500 stands for zero in the data rows.
Each row has a hidden score. How much does it go up from the first row of each pair to the second? 6 means little or no change, 12 a big rise and 0 a big fall.
[582 604 608 505 644 459 504 553]
[539 463 462 386 621 421 474 397] ~ 5
[461 458 545 447 454 527 514 513]
[502 653 453 721 494 530 573 459] ~ 5
[402 340 322 508 315 505 645 427]
[449 687 388 570 487 544 565 390] ~ 9
[492 498 450 420 479 372 544 543]
[642 639 437 543 594 492 461 512] ~ 6
[426 471 510 519 318 628 553 416]
[407 608 518 505 404 481 702 408] ~ 8
[502 560 466 399 568 404 406 449]
[545 699 265 553 471 309 533 557] ~ 3
[503 691 319 671 403 493 682 493]
[332 284 454 397 428 667 571 383] ~ 6
[558 652 653 409 656 462 333 619]
[424 657 331 415 438 154 553 579] ~ 3
[522 471 528 618 727 495 477 461]
[537 595 313 895 525 527 590 721] ~ 0
[584 592 315 577 511 497 467 741]
[594 588 458 427 595 483 349 554] ~ 11
[594 657 657 365 622 375 356 475]
[587 709 313 503 681 520 343 381] ~ 0
[448 416 714 396 446 595 407 379]
[806 596 441 609 711 549 292 754] ~ 4
[441 670 294 418 322 299 661 596]
[482 502 360 426 587 518 516 479] ~ 6
[341 403 539 469 231 579 602 561]
[326 696 405 454 196 356 641 500] ~ 8
[437 454 434 540 361 562 603 506]
[613 604 500 528 666 579 341 471] ~ 11
[547 693 633 417 471 422 440 528]
[514 572 657 466 389 324 464 557] ~ 6
[390 650 477 578 449 536 580 490]
[471 509 559 500 504 579 501 423] ~ 8
[358 678 389 572 390 362 677 451]
[537 532 728 426 631 562 235 444] ~ 12
[525 314 634 519 530 645 539 531]
[561 518 501 384 596 439 496 437] ~ 9
[275 394 222 448 561 478 610 385]
[517 404 497 525 544 535 583 382] ~ 10
[581 460 719 476 547 482 425 490]
[560 372 427 388 575 316 509 462] ~ 4
[504 539 382 519 545 405 480 907]
[457 582 541 468 501 464 474 491] ~ 10
[354 661 562 469 361 494 549 432]
[385 527 448 483 424 530 568 390] ~ 4
[574 313 416 434 608 523 424 707]
[519 679 480 523 427 485 481 528] ~ 9
[511 302 424 476 486 623 368 533]
[355 364 476 502 272 493 594 541] ~ 6
[544 624 439 572 559 483 470 535]
[445 506 489 414 460 508 516 378] ~ 7
[511 450 662 401 545 567 482 421]
[633 645 617 423 486 501 413 550] ~ 7
[480 386 524 550 562 442 718 407]
[571 477 627 526 553 413 442 526] ~ 9
[509 301 492 418 580 504 415 436]
[193 467 272 411 230 322 758 421] ~ 2
[559 328 406 426 662 495 526 487]
[545 449 431 474 589 526 587 536] ~ 5
[502 590 532 411 467 487 426 424]
[531 648 585 661 627 664 406 393] ~ 5
[526 401 634 497 696 825 298 382]
[496 437 433 553 475 664 520 437] ~ 3
[516 533 514 422 554 422 553 417]
[228 320 630 377 242 570 546 370] ~ 3
[558 535 644 433 641 496 452 576]
[414 674 634 517 437 593 458 422] ~ 5
[515 499 391 511 651 540 371 429]
[205 326 377 382 416 598 619 374] ~ 2
[334 686 378 510 456 440 647 398]
[483 520 305 470 605 519 462 534] ~ 5
[371 501 486 382 407 459 607 385]
[207 553 512 684 235 774 759 467] ~ 0
[583 471 686 446 646 540 424 495]
[459 458 376 592 404 527 568 501] ~ 0
[516 489 606 489 532 593 455 498]
[432 517 389 442 393 446 561 483] ~ 4
[520 373 644 548 308 590 501 547]
[731 705 541 585 741 574 173 675] ~ 10
[519 653 559 787 552 628 423 549]
[528 592 653 503 622 493 500 373] ~ 11
[326 542 399 420 393 251 664 409]
[345 511 828 426 329 664 606 388] ~ 7
[548 499 427 577 547 481 555 660]
[488 327 219 439 686 602 454 371] ~ 4
[602 616 605 447 636 429 506 460]
[505 306 305 462 338 400 844 598] ~ 0
[556 446 574 440 515 723 146 551]
[334 504 383 426 210 187 804 485] ~ 5
[426 545 447 439 367 403 655 551]
[530 356 497 424 506 512 490 414] ~ 7
[571 682 617 803 546 590 444 449]
[591 452 534 378 480 399 358 872] ~ 6
[840 474 641 651 597 513 355 916]
[513 349 280 399 660 432 551 390] ~ 4
[527 670 505 496 467 394 500 414]
[638 663 731 999 473 407 488 808] ~ 4
[371 730 394 974 545 418 720 514]
[617 514 480 373 517 160 556 482] ~ 12
[429 503 403 572 421 498 636 393]
[494 594 304 494 437 261 569 999] ~ 5
[542 406 454 375 743 441 519 424]
[561 510 613 445 429 488 355 641] ~ 6
[345 573 324 449 395 478 589 408]
[625 431 577 725 678 617 443 545] ~ 8
[277 509 262 416 303 288 863 381]
[451 564 444 417 320 463 611 417] ~ 9
[295 317 282 387 345 277 718 429]
[883 404 584 374 670 442 255 874] ~ 12
[577 428 381 426 352 271 598 491]
[471 352 484 505 493 447 507 418] ~ 5
[493 439 469 368 669 574 484 379]
[446 471 398 565 333 640 519 446] ~ 2
[229 314 370 440 524 581 620 378]
[519 508 566 508 398 525 506 563] ~ 10
[520 566 474 421 597 437 484 443]
[296 430 529 568 308 516 796 358] ~ 1
[626 392 658 413 637 583 411 420]
[431 337 482 372 414 295 509 370] ~ 5
[413 489 583 561 268 585 509 574]
[494 467 670 458 497 584 338 502] ~ 10
[309 676 279 547 422 454 525 430]
[318 614 236 373 607 488 506 359] ~ 7
[478 327 334 468 607 477 545 542]
[536 470 430 391 586 436 500 485] ~ 10
[508 382 294 447 464 481 500 482]
[482 446 570 495 419 481 557 584] ~ 8
[611 378 616 424 527 559 427 503]
[656 672 628 454 558 377 296 599] ~ 10
[404 467 387 418 411 410 608 614]
[503 544 472 396 539 434 513 541] ~ 9
[455 590 479 491 472 521 548 410]
[611 424 702 511 547 671 502 406] ~ 8
[463 664 446 446 571 467 479 455]
[568 607 560 415 495 536 476 506] ~ 7
[462 411 544 518 512 596 445 392]
[799 618 790 469 616 332 366 428] ~ 12
[585 654 561 541 516 533 506 544]
[785 407 586 654 605 520 383 688] ~ 6
[321 561 567 443 347 384 641 372]
[544 665 552 584 429 641 326 605] ~ 4
[429 620 459 438 404 417 456 536]
[404 620 443 707 278 490 669 512] ~ 2
[521 404 573 452 460 519 460 531]
[505 396 471 404 427 532 502 611] ~ 4
[531 546 487 413 514 253 521 512]
[512 552 448 734 370 472 651 618] ~ 0
[543 637 660 973 331 526 593 690]
[536 630 358 397 394 431 458 506] ~ 8
[351 364 339 365 327 711 643 393]
[397 433 479 388 478 555 565 418] ~ 11
[461 522 623 621 422 609 588 403]
[521 384 459 407 581 345 522 451] ~ 8
[296 320 410 432 304 596 581 397]
[501 417 393 432 468 376 594 499] ~ 9
[629 701 555 572 697 512 387 449]
[571 688 612 749 403 511 430 776] ~ 2
[258 281 324 394 426 523 709 367]
[467 371 407 437 433 349 643 423] ~ 10
[477 625 379 466 521 512 497 432]
[546 565 554 520 557 732 327 425] ~ 7
[516 365 609 937 729 813 459 531]
[508 577 541 435 552 563 372 433] ~ 12
[523 299 907 460 562 759 402 357]
[790 357 676 467 807 690 398 385] ~ 6
[605 587 537 487 481 482 446 797]
[536 562 521 676 469 483 493 526] ~ 6
[330 417 338 402 235 096 641 730]
[655 298 578 401 701 195 530 584] ~ 12
[391 509 443 424 297 460 676 648]
[556 704 718 674 542 582 324 479] ~ 12
[495 378 428 366 501 390 517 461]
[444 525 420 466 455 508 516 407] ~ 5
[471 377 514 380 565 467 582 404]
[731 701 760 759 545 618 324 519] ~ 9
[235 323 574 372 424 519 664 380]
[288 558 391 450 364 311 710 413] ~ 6
[469 580 540 585 449 716 461 425]
[473 533 405 653 340 376 682 968] ~ 3
[548 405 621 397 365 441 501 607]
[388 340 480 438 473 615 602 429] ~ 2
[465 543 307 578 394 567 525 647]
[566 382 274 388 447 111 600 540] ~ 12
[790 697 531 434 531 401 245 579]
[416 369 422 402 405 499 540 400] ~ 0
[481 378 417 383 508 556 526 385]
[590 573 578 425 753 417 513 375] ~ 12
[528 530 302 392 667 454 392 421]
[604 464 563 508 625 536 349 724] ~ 6
[520 658 543 554 578 584 379 507]
[483 506 442 728 605 659 508 504] ~ 1
[703 609 643 471 551 456 378 509]
[421 394 390 443 543 700 522 381] ~ 0
[515 651 586 396 470 283 493 633]
[431 575 443 397 403 477 573 457] ~ 2
[576 466 587 453 472 535 406 494]
[753 409 578 552 691 400 442 598] ~ 7
[417 440 391 380 550 374 487 417]
[452 490 547 402 564 349 520 418] ~ 8
[369 612 390 423 356 390 591 632]
[443 618 484 441 469 468 507 381] ~ 9
[547 454 606 404 466 507 481 448]
[559 539 599 532 538 594 474 553] ~ 4
